Each row has a name. Each question is about the rows just above it. Places in a row count from 1.

[ 16  -2  17  10   3  26  17  24  31  -9 -11   8  31 -20   0 -19  34  14
  38 -13  17  -9  10 -10   5 -28  35 -12  21  -7 -27  15  -2  36  -5  -8
  -7   6  -2  -2  34 -12  12  27  -2 -21 -18  16  14   6   7   0  -1   7
  17] -> debel
[-10  -2 -23  -5 -14 -10 -13 -26 -14  -3  11  -7 -18  15 -12   0 -18 -10
 -29   2  -6  14  -7 -28 -18  34 -24   0  -3   2   2 -12 -20 -18  15   7
  -5 -33  -6   6 -31   7  -6  -9  15  -1  13  -1   3   1  -4  12  -2  -8
  -6] -> fid
[ 41  -3   4  30  10   4  -9 -11  15 -43 -15  39   5  12 -10   2  54 -23
  -4 -30  35  28   4 -84 -27  33 -20  -4  -5  -3 -72   9  24  14  -4 -12
 -25 -39 -17  38 -15 -16  19   2  -3  -9  -4  11  -2  64 -13  30  27 -10
  47] -> bedid
[-21 -11  -1 -38 -37  28   8 -11 -12  18   3   8   0 -10  -5  -6  -3  14
 -19   7 -24  -2   8   3   0  19 -13 -10   6  19  22 -20 -28 -24  16  -6
  11 -13   7 -21 -12   6 -15  12   0 -12 -18   5  -6 -38   5   9  -2 -20
 -20] -> nokiz
[  4  15 -19   4   3 -19  -9 -38 -12 -17   7   0 -20  25 -25  -7  -9  -6
 -34   1  19  28 -15 -49 -24  52 -21  -1 -23 -10 -17 -11 -17 -21  23  10
  -4 -38  -7  15 -29  -4  17  -5  12  -9  31   8  11  18  -7   9   1   4
   1] -> topa
[  5 -11   1 -12 -19  19   1  -1   4  -8  -5  10   8  -2  -5 -14  15   2
  -7  -6  -2   1  12 -28  -8  -1  -1  -9  16   8 -14  18 -11   2   9  -9
  -6 -25  -5  -1  -5  -2  -3  12   2 -13 -17   5   1  -2   1  11   8 -17
   4] -> Rof
[ 28   4   9  39  10   5  -8   0  19 -32  -4  31  11   4  -6   3  53 -16
  12 -38  34  17   9 -66 -22   5  -7   0  13  -4 -55  11  29  41 -14  -3
 -18 -17 -11  34   1 -13   8  13   0 -15 -15  12  -9  50  -4  30  -7   2
  40] -> sep
Places of [-5] in row fid: : 4 37
At which places does nokiz hold [19]? : 26 30
Times [-6] occurs in fid: : 4

[-10  16  -5   7 -19 -19  18  23   9  52   6   1  -8 -22   8  13   9   6
  -7  11  -6   0 -18   1   6   9 -17 -12   6 -24 -45  29  32   7   2] -> dokik
[  8  -8   7  -9  -5  -3   0  -9  -3   5  10   7  -1   7  -7  -2  -9   2
   9   6 -11  13  -3   7 -10   9  -5   2  -3   8  -5  -7   1  -4   4] -> debel
[  9 -21  11  40  -8 -14  17  37  40  75  26 -15  -6 -36  -3  10 -55   2
 -15   0 -16  20 -38  -7   7  -7 -15 -23  13   0 -33  37  39  27  10] -> sunu
At which places does debel hold [7]? : 3 12 14 24
Times [9] occurs in dokik: : 3
Times [-11] occurs in debel: : 1
At which places does dokik hold [6]? : 11 18 25 29
At which places does sunu hold [-15]? : 12 19 27
Every place of [-12] in dokik: : 28

[-53  15 -27   5  17  26  11   3 -23 -26  22 -17 -26  27  27 -41   8 -23
  45   3 -64  17 -40 -26  34  16  39 -48  13  40 -23  24  -1  22   2 -43
   4  12  30 -40 -31   5 -20  14 -51   1  33  17  22   5 -12 -12  28  18
  18  17 -16 -47 -21 -53 -10 -26 -15]  topa
[-34  49  37 -27 -18  48  13 -16   0  15   9   1  -2   8 -10 -29   0  31
  -6  17  17 -49 -48  20  13  -4  -9  -7 -15  40 -24  16   0  37 -35   0
   5 -10 -29 -24 -32 -17   6  33  27 -39  28  10  18  18  27 -59 -12  -4
 -26   2 -18 -32  45  53  14 -36  41]  sep
[-14 -20 -10 -30  31  19 -25 -26  25  -9 -47  10  36   8  48  -8   9  18
 -27  -7 -45 -55  14  16  -6  16  40  52  18  -8  -7  14 -19  -6 -44   4
  28   7  31 -36  10  18  10   5  26  -2  33 -21 -42 -16  29  12 -25 -22
  16  -4  -6  -7  46  35 -37  31 -11]  nokiz
[ 22  -2 -31  35  12  32 -13  -9   7  26  36  -8   8  27 -19   5  12 -23
  25   1  15  46  31   9 -31 -11   2 -11  -4 -11  14 -13 -27 -42  14 -25
  -5  13 -12  19 -20  11  -5  33 -52  16  12  -3 -31  17  30 -11   0  18
 -44  12  -2 -31  38   7  -4 -14 -44]  Rof
[-16  -7  11 -14   9  48 -25   3 -14  26   9  20  35 -11 -16  29  11  30
  44  22  -5  45  41  21  37  22  10  -6   9   6 -15 -16  -7 -14  16   6
 -11 -33 -22  11 -22 -49  -9 -18  17   2 -50 -24 -22  -2 -24  -7  27 -15
  -5  34  60  -3 -11  53  13  19 -17]  sunu
[ 21  64  37  35  30   1  14  12  31 -19  36 -17  -6   5  -4  -2 -24 -19
 -16  26   6  29  41  -7 -25  22   0 -17  -8  17 -20  38 -20  37 -31  -1
  27  13 -23  19   7 -57  11   7   4  15 -15   9 -10 -27   8  26   6 -23
 -31 -32  37 -40 -26 -44 -35  28 -36]  bedid
[ 19  63   0 -40 -13  -7 -37  14 -14  16 -41  20 -30  -6  -9  39 -20  22
  13  -2  -4  31  33 -15 -10  24 -26  51  18  29  38  39 -50 -45  12 -44
 -21 -11  -9 -20 -14  21 -16   3  33 -20 -34  17  23  18  30  27  15 -26
   5 -41  11  -1 -28  25 -18  33  41]  dokik
Count of [13] in Rof: : 1
Places of [-14] in row sunu: : 4 9 34

[ -7 -18  50 -18 -15  -7] = sep
[-22  39 -32 -28  39  39] = dokik
[-26 -18  50 -18 -15  42] = fid
[-27  46  46  46 -27  51] = saz
[-24 -17   6 -16  18  47] = debel
[-27 -19  73 -18 -19  54] = lasog
[-26 -18  52 -18 -20  46] = Rof
[-23 -16  -8  -8 -23  -8] = nokiz
[-27 -19  74 -18 -26 -20] = topa
At which places does lasog hold [-19]? : 2 5
At which places does saz hold [-27]? : 1 5
Places of [46] in row saz: : 2 3 4
Places of [39] in row dokik: : 2 5 6
How many times does nokiz hold [-7]? : 0
Places of [-8] in row nokiz: : 3 4 6
Times [73] occurs in lasog: : 1

[ -8 -11 -41 -17 -66 -11 -11 -41 -58  -9 -74  -7  -8 -73  -8 -17 -33  -6
  -7 -17 -11 -10 -41 -12 -66 -24 -58 -10 -58 -10] -> debel
[ 46  19  -8   6 -19  41  36  -8  23  36 -22  23  27 -22  28   6  -3  19
  19  36  10  -8  -9  46  19   1 -15  36  35  36] -> nokiz
[-37  34  21  -1  40 -23 -29  21  34 -27  47 -37 -23   6 -23  -1 -23 -37
  34 -29  -7 -26  21 -37   6   6  34 -23  35 -29] -> dokik
[ 13  12 -14  -2 -25  11  10 -14 -22   9 -29   7   8 -29   8  -2 -10   6
   7  10   1   9 -14  13 -25  -6 -22  10 -22  10] -> fid
[23 20 10  6 13 21 19 11 12 15 13 11 13 14 13  7  8  9 12 18  7 16  9 22
 12  8 11 18 11 18] -> bedid
[-37 -34  21  -1  40 -33 -29  21  34 -27  47 -24 -23  46 -23  -1  13 -17
 -20 -29  -7 -26  -8  26 -17  -2 -14  21 -15  21] -> saz
At which places does nokiz hold [23]? : 9 12
At which places does debel hold [-7]? : 12 19
Times [34] occurs in dokik: : 4
Times [-23] occurs in dokik: : 5
At which places does nokiz hold [-9]? : 23
Count of [36] in nokiz: : 5
How many times does debel hold [-17]? : 3

[-31  -5   1 -52 -39 -39   0  -5 -39  -5 -39  29  29   1 -10   1  -4  29]  sep
[ 21  -4 -23 -44  -1 -19  60 -88 -88 -74  83  28  -7 -23 -12 -87  11  -1]  dokik
[-77  31 -37   8  24  41  -2 -71 -22   0  -2  -7   7   0 -26  -2  -8  35]  saz
Times [29] occurs in sep: : 3
Every place of [-87] in dokik: : 16
Every place of [-39] in sep: : 5 6 9 11
Every place of [-23] in dokik: : 3 14
How many times does dokik hold [21]? : 1
Places of [-5] in row sep: : 2 8 10
Every place of [0] in saz: : 10 14

[ -4  22  17  40 -39  29] : bedid
[-3 19 14 14 14 -3] : sunu
[-26 -71  -4 -18  80 -62] : fid
[-27 -27  13  13 -27  13] : topa
How many times does topa hold [12]? : 0
How many times does topa hold [-26]? : 0
How many times does sunu hold [-3]? : 2

[ -3 -15  -2 -14   0   0   1 -16 -15   0  -1  -1  -1   1   1   0  19] = topa
[-5 14 -6 33 -5 -4 -2 -5 -4 -5 -4 -4  0 -1 37 -1 21] = debel
[  3 -25   3   6   3 -25  -1 -14 -25   1   3   1   3   0  43   1 -25] = Riva
[ 74  45  -4  45  -6  74  -2 -24  -4  -4  74  -4  -4  -2  74  -2 -14] = sunu
[ 77  -5  -6  33  -5 -14  -2  73  -4  -3  -4  -4  -4  -2  80  -3  -5] = nokiz
At which places does Riva hold [-25]? : 2 6 9 17
Every place of [74] in sunu: : 1 6 11 15
Times [-15] occurs in topa: : 2
At which places does sunu hold [-4]? : 3 9 10 12 13
Every place of [-5] in debel: : 1 5 8 10
How many times does topa hold [2]? : 0

[-18 -17  15 -17  12] : Riva
[ 18  19 -15 -36 -14] : dokik
[ 18   9 -19 -48  -2] : Rof
[-18 -18  18  43 -18] : lasog
[-29 -64  11  17  72] : sep
[-36 -61  21  45  62] : nokiz
[ 26  26 -42 -42 -42] : saz
[-15  -6  17  41  -2] : fid
[23  3  7 17 -2] : sunu
[22 22 22 22 -8] : topa
[ 17 -43 -17 -41  -3] : bedid
Times [-42] occurs in saz: : 3
Places of [-36] in row nokiz: : 1
Times [15] occurs in Riva: : 1
Every place of [-17] in Riva: : 2 4
Every place of [-18] in lasog: : 1 2 5
How many times does topa hold [22]? : 4

[ 11  14 -30   7  67 -14   4 -14  26  50  -9 -26  55 -39 -14 -20   7 -14
  41   4  74 -23 -20] -> fid
[-15  34   0 -24 -58 -32   7 -55  31   9 -14 -15  -5  68  20 -70  63 -56
  31  61 -30  36  63] -> saz
[-14  35 -15 -15 -50  10   3 -50  23  35  10  -5  38  80  10 -73 -19 -60
  53  64 -15  10  75] -> debel
Times [68] occurs in saz: : 1
Every place of [-14] in fid: : 6 8 15 18
Places of [64] in row debel: : 20
Every place of [-32] in saz: : 6
Places of [10] in row debel: : 6 11 15 22

[-10  45  -1 -37  -4  13   7  -8  17  -6 -17  -6  13  24  13  61 -26 -87
  -6 -39 -28  -1  41 -30  47  19  -6  21 -25 -13  27 -32  -8   5 -12   1
  13] -> topa
[-10  45  -1 -37  -4  29   7  -8  17  -6 -17  25  13  24 -21  61 -26 -87
  10 -39 -28  -1  41 -30  47  19  14  21 -25 -13  27 -32  -8   5 -12   1
 -43] -> nokiz
[-10  45  -1 -37  -4  29   7  -8  17  -6 -17  -6  13  24 -21  61  24  24
  10 -39   5  -1  41 -30  47  19  -6   5  24 -13  27   5  -8   5   5   8
  17] -> sunu
Every place of [24] in sunu: : 14 17 18 29
Times [13] occurs in topa: : 4

[ -5 -11  -5 -12 -21   2  -2  -6   1  -4  -7   2   1  11  -5 -11  23   4
 -37  26  20  -1  20  21  22  41   3   1 -17   3  17   6 -24]  lasog
[-12 -25 -12  33  -5 -20  -8   5  21  -3  11  11  26 -10  28 -14  30  -2
  30 -41 -47  17  -6 -25  -4  12 -34   3   3  30   6  -3 -12]  dokik
[  9 -37  15  55  37   6  26 -12  -8 -11 -18 -18  13  14  14 -14 -20  37
  -2   0   4   7  -4  -6 -13 -31   1  12   4 -16 -34  22   7]  topa
[ -6 -38 -25  -1 -19  14 -10 -38 -13  17  23  -3  26   5  15   4  -5  -5
 -21 -10 -25 -10  -5 -12  13  26 -25 -23  -5  31  22  -3 -10]  fid
[ 17   8  19 -30  -5  -9  -8  -5   3 -11   9  -5 -40  -8 -30  -9 -16 -49
  20   2  16   7  14  41  12  -7  20  24  20 -13  -5 -10  40]  Rof
[-34 -36  -8  59  25 -12  33  -5  14 -19 -20 -19  27  18  15 -14   1  30
  -1 -12  25  14  26 -16 -12 -11   4   9 -11  17 -10  10   2]  sunu
Times [-11] occurs in lasog: : 2
At which places does fid hold [26]? : 13 26
Count of [2] in Rof: : 1
Every place of [-10] in fid: : 7 20 22 33
At which places does lasog hold [-5]? : 1 3 15
Every place of [-3] in fid: : 12 32

[-47  -5 -20  64 -48  16]  nokiz
[-35 -27 -78  65 -57   4]  Riva
[ 63  15  15  63 -49  15]  topa
[-14   5 -27  22 -15   8]  lasog
[12 11 17 11 12 11]  Rof
At which places does topa hold [15]? : 2 3 6
How many times does Rof hold [12]? : 2
At which places does nokiz hold [-48]? : 5

[23 23 23 23]  lasog
[20 23 20 20]  fid
[ 19  19  19 -41]  sep
[-3 -5 -6 19]  bedid
Times [19] occurs in sep: : 3
Count of [-6] in bedid: : 1
Places of [19] in row sep: : 1 2 3
Times [23] occurs in lasog: : 4
How many times does fid hold [20]? : 3

[ 30  -8  -2  19  32  11   6   0  27  14  -6  57  26 -22   0  27   5 -32
   1   5  -3  19 -11  -7  22   0   4  18 -26  -1   3 -20   0   0  23 -31
 -18   7  20]  saz
[-27 -13  15  17  15  20  13 -36  -3 -31  20   0   2   7 -28  11   0   1
  22   8   4   2 -17   2 -11  -8  22   0  14   0   4 -66 -10 -17   0   0
  -9   7   0]  Riva
[ 14   0 -21 -17 -20  15   0  11 -24   0 -30  14   2   0 -30  32   0  14
  -8  18   0  -1 -14  -5  -1   0  30  38  19  -8   3   0  -5  37  -7  10
   0 -17   0]  dokik
[  0 -14 -23 -11 -20  17   0   0   0   0 -32  20   8   0 -32  33  20   0
  -9   0  -8  -3  -7   0   5   1  28  38   0   0   4 -10  -2  18  -2   8
 -12   0   1]  debel
[  0 -13 -11   4   0  20   0  31 -10   0 -17   0   0 -21 -28  31  12   0
  -2   8 -22   2   4  -4  21  -8   0  26  -2  -1   6  -2   0   0   8   0
 -19  -8  23]  sep
[ -4 -16  -6  -6   0   7  10 -13 -11   0 -12   6  -9 -13 -27  27   0  32
   0  24  17   3 -32  -5 -14   0  28  22   0  -4   0 -44 -10  34   1   0
  -8   0 -27]  lasog
[-21 -12  11  27  13   0  19 -18  -6 -23  23   0   5  15 -31   0  -9  -6
  21  -8  -1  -5  -9  12  -5  -1  20 -31  11   0   7 -51  -9 -45   0  10
  -8   5   4]  fid
[ 39 -10  -6   0  10  17   0  16   0   0 -11  52  32 -22 -23  29   9 -36
   0   6 -13   6  -2  -5   0 -14  16  21 -15   0   5 -10   7 -20  14  -9
 -21   0  27]  bedid
[-16 -16   0   1   4  11  10 -30  -7   0  -4   0   0   0 -26  24   8 -16
   5   0  20   5   0  -4 -19 -11  26  15  23   0   1 -59 -12  15   6   0
   0  -2 -24]  topa
[ 36 -13 -18  -2   0  20  14  37 -17   9 -26  26  15 -20 -30  32  17  -8
  -6  11 -18  -1   2  -4  13  -3  25  33   8  -3   5  -2   2   5   0   6
 -14 -15  11]  nokiz
[  6   0 -13 -14   0  10   0  -1 -17 -16 -20   0  -5 -15 -28  29   0  28
  -4  24   7   0 -21  -6  -7  -5   0  30  24   0   2 -32  -8  46  -4   9
  -8 -11 -18]  sunu
[-26 -15   8   7  10   0   0 -41  -4   0   8  13  -2   0   0  13   3  10
   0   0   0   4 -27   0 -17 -12  24   4  18   5   3 -71 -12   1   9   6
  -9   4 -14]  Rof
At which places does Rof hold [-17]? : 25
Count of [0] in sep: : 11

[  5   5  -4 -10  -4   1  -4  -4  -4] -> nokiz
[  8   6  15 -12   6   6 -10  -8  -8] -> Riva
[-10  -3 -10 -20 -21  10  17  22   3] -> saz
[-41 -18 -64  70 -76  13  35  29  38] -> Rof
Times [6] occurs in Riva: : 3
Times [-5] occurs in nokiz: : 0
Times [-21] occurs in saz: : 1

[-12 -11 -44 -10] : topa
[-78 -11 -44   6] : debel
[-11 -11  23 -11] : lasog
At which places does lasog hold [-11]? : 1 2 4
Count of [-11] in lasog: : 3
Every place of [-78] in debel: : 1
Times [-10] occurs in topa: : 1

[-54  30  23  32 -13 -48  -5  31  22]  Riva
[ -5   2   4 -20  37 -39  10 -27  19]  fid
[ -3  -5 -12 -50  17 -34  24 -13  13]  sep
[-18   7   5 -61 -61  17  -7   7  49]  dokik
[-17  -6 -17 -17 -17  -6  -6  -6  -6]  topa
Times [-61] occurs in dokik: : 2
Times [-17] occurs in topa: : 4
At which places does topa hold [-6]? : 2 6 7 8 9
How many times does topa hold [-6]? : 5

